[[133 143 114]
 [115 104 128]]
:
[[133 143 114]]

[[116 122 121 117 123 136]
 [135 115 139 101 133 133]
 [121 143 130 130 126 131]
 [125 115 135 143 129 145]
 [130 151 114 142 126 134]]
:
[[116 122 121 117 123 136]
 [121 143 130 130 126 131]
 [130 151 114 142 126 134]]

[[125 122 120 144 135 116 119 119 128 131 129 133 136 138 140]
 [127 126 124 137 140 119 116 117 123 126 119 122 124 127 130]
 [137 141 144 104 120 143 136 136 124 121 122 119 118 117 118]
 [145 142 139 120 127 130 126 127 123 124 124 124 124 124 124]]
:
[[125 122 120 144 135 116 119 119 128 131 129 133 136 138 140]
 [137 141 144 104 120 143 136 136 124 121 122 119 118 117 118]]

[[125 129 130 134]
 [141 131 118 129]
 [110 136 126 142]
 [125 131 133 132]
 [126 131 132 131]
 [125 130 134 133]
 [113 117 107 121]
 [133 111 129 137]
 [118 139 125 114]]
:
[[125 129 130 134]
 [110 136 126 142]
 [126 131 132 131]
 [113 117 107 121]
 [118 139 125 114]]

[[140 128 136 150]
 [110 105 136 128]
 [102 106 102 105]
 [125 148 137 105]
 [130 141 128 124]]
:
[[140 128 136 150]
 [102 106 102 105]
 [130 141 128 124]]

[[134 131 123 112 120 128 140 149 112 125 123]
 [119 126 129 134 135 134 132 120 123 127 113]
 [128 149 147 136 118 110 114 126 128 122 119]
 [130 134 134 132 119 115 123 132 157 135 129]
 [130 122 114 122 128 130 131 134 130 136 127]]
:
[[134 131 123 112 120 128 140 149 112 125 123]
 [128 149 147 136 118 110 114 126 128 122 119]
 [130 122 114 122 128 130 131 134 130 136 127]]
---
[[128 133]
 [119 130]
 [103 122]
 [122 129]
 [120 140]
 [123 125]
 [114 138]
 [124 128]
 [120 136]]
:
[[133 128]
 [130 119]
 [122 103]
 [129 122]
 [140 120]
 [125 123]
 [138 114]
 [128 124]
 [136 120]]

[[136 127 131 141 130 111 136 135 143 126 122]
 [149 126 150 150 123 132 149 115 135 141 128]
 [137 138 145 140 130 127 137 109 114 133 138]
 [146 115 141 147 114 122 146 116 138 136 113]
 [122 124 122 120 125 117 122 125 120 116 124]
 [155 120 154 157 119 122 156 114 143 139 119]
 [130 133 135 132 124 130 129 107 106 134 131]]
:
[[127 131 141 130 111 136 135 143 126 122 136]
 [126 150 150 123 132 149 115 135 141 128 149]
 [138 145 140 130 127 137 109 114 133 138 137]
 [115 141 147 114 122 146 116 138 136 113 146]
 [124 122 120 125 117 122 125 120 116 124 122]
 [120 154 157 119 122 156 114 143 139 119 155]
 [133 135 132 124 130 129 107 106 134 131 130]]

[[122 144]
 [115 134]
 [117 144]
 [130 138]
 [112 122]
 [113 129]
 [111 118]
 [120 129]
 [102 119]
 [116 139]]
:
[[144 122]
 [134 115]
 [144 117]
 [138 130]
 [122 112]
 [129 113]
 [118 111]
 [129 120]
 [119 102]
 [139 116]]

[[107 131]
 [125 118]
 [122 113]
 [139 108]
 [145 114]
 [120 148]]
:
[[131 107]
 [118 125]
 [113 122]
 [108 139]
 [114 145]
 [148 120]]

[[130 114 124 106 109 127 140]
 [122 118 120 123 123 121 106]
 [152 143 150 109 103 151 140]]
:
[[114 124 106 109 127 140 130]
 [118 120 123 123 121 106 122]
 [143 150 109 103 151 140 152]]

[[146 146 108 121 130 141 141 117 119 137 123 122 105 115 108]
 [127 112 150 142 132 124 146 133 141 122 144 147 147 137 131]
 [156 148 123 140 152 122 128 131 127 144 143 128 122 141 127]
 [124 107 145 128 124 119 130 133 137 121 117 144 151 124 133]
 [112 100 144 133 130 118 137 134 129 129 145 131 110 134 129]]
:
[[146 108 121 130 141 141 117 119 137 123 122 105 115 108 146]
 [112 150 142 132 124 146 133 141 122 144 147 147 137 131 127]
 [148 123 140 152 122 128 131 127 144 143 128 122 141 127 156]
 [107 145 128 124 119 130 133 137 121 117 144 151 124 133 124]
 [100 144 133 130 118 137 134 129 129 145 131 110 134 129 112]]

[[123 118 134 125 133 128]
 [128 117 132 131 126 114]
 [126 125 118 105 123 111]
 [139 105 104 123 135 109]
 [140 105 104 122 135 109]
 [123 136 120 125 112 123]
 [125 133 120 124 114 121]
 [129 123 124 124 124 116]
 [130 111 137 146 139 130]
 [104 133 136 115 102 128]]
:
[[118 134 125 133 128 123]
 [117 132 131 126 114 128]
 [125 118 105 123 111 126]
 [105 104 123 135 109 139]
 [105 104 122 135 109 140]
 [136 120 125 112 123 123]
 [133 120 124 114 121 125]
 [123 124 124 124 116 129]
 [111 137 146 139 130 130]
 [133 136 115 102 128 104]]

[[123 133]
 [125 128]
 [127 128]
 [119 149]
 [129 116]
 [128 128]
 [124 143]
 [131 134]]
:
[[133 123]
 [128 125]
 [128 127]
 [149 119]
 [116 129]
 [128 128]
 [143 124]
 [134 131]]

[[125 122 121 133 127 117 135 134]
 [127 124 129 135 127 128 128 117]
 [124 126 130 129 118 127 125 125]
 [127 125 124 128 127 125 123 128]
 [102 134 136 127 124 138 154 130]]
:
[[122 121 133 127 117 135 134 125]
 [124 129 135 127 128 128 117 127]
 [126 130 129 118 127 125 125 124]
 [125 124 128 127 125 123 128 127]
 [134 136 127 124 138 154 130 102]]
---
[[119 124 113 114 137 118 125 128]
 [136 132 123 136 128 115 125 124]
 [114 128 128 124 126 147 131 138]
 [135 123 125 136 115 135 114 117]
 [118 129 127 129 128 149 132 140]
 [146 126 124 128 112 136 118 131]]
:
[[114 128 128 124 126 147 131 138]
 [118 129 127 129 128 149 132 140]
 [119 124 113 114 137 118 125 128]
 [135 123 125 136 115 135 114 117]
 [136 132 123 136 128 115 125 124]
 [146 126 124 128 112 136 118 131]]

[[121 117 118 107 112]
 [141 141 137 125 112]
 [132 129 126 126 131]
 [140 131 118 107 112]
 [130 135 143 148 149]
 [139 131 127 128 132]]
:
[[121 117 118 107 112]
 [130 135 143 148 149]
 [132 129 126 126 131]
 [139 131 127 128 132]
 [140 131 118 107 112]
 [141 141 137 125 112]]

[[154 123 120 136 123 109 117 137 119 131 101 116 138 125]
 [131 126 130 120 129 120 122 121 120 126 120 122 131 150]
 [124 124 126 141 118 113 134 137 127 122 128 136 126 135]
 [125 136 123 129 127 132 124 139 124 134 124 125 131 129]
 [140 112 138 127 151 130 121 133 114 129 128 121 144 133]]
:
[[124 124 126 141 118 113 134 137 127 122 128 136 126 135]
 [125 136 123 129 127 132 124 139 124 134 124 125 131 129]
 [131 126 130 120 129 120 122 121 120 126 120 122 131 150]
 [140 112 138 127 151 130 121 133 114 129 128 121 144 133]
 [154 123 120 136 123 109 117 137 119 131 101 116 138 125]]

[[119 128 135 124 150 144 128]
 [133 132 128 148 121 121 144]
 [129 113 127 107 119 128 130]
 [125 132 134 136 132 124 136]]
:
[[119 128 135 124 150 144 128]
 [125 132 134 136 132 124 136]
 [129 113 127 107 119 128 130]
 [133 132 128 148 121 121 144]]

[[128 132 128 127 128]
 [129 126 132 132 127]
 [125 128 131 129 125]
 [139 113 113 124 144]
 [153 140 143 128 137]]
:
[[125 128 131 129 125]
 [128 132 128 127 128]
 [129 126 132 132 127]
 [139 113 113 124 144]
 [153 140 143 128 137]]

[[131 136 134 131]
 [140 117 139 130]
 [106 128 127 133]
 [105 127 133 135]]
:
[[105 127 133 135]
 [106 128 127 133]
 [131 136 134 131]
 [140 117 139 130]]
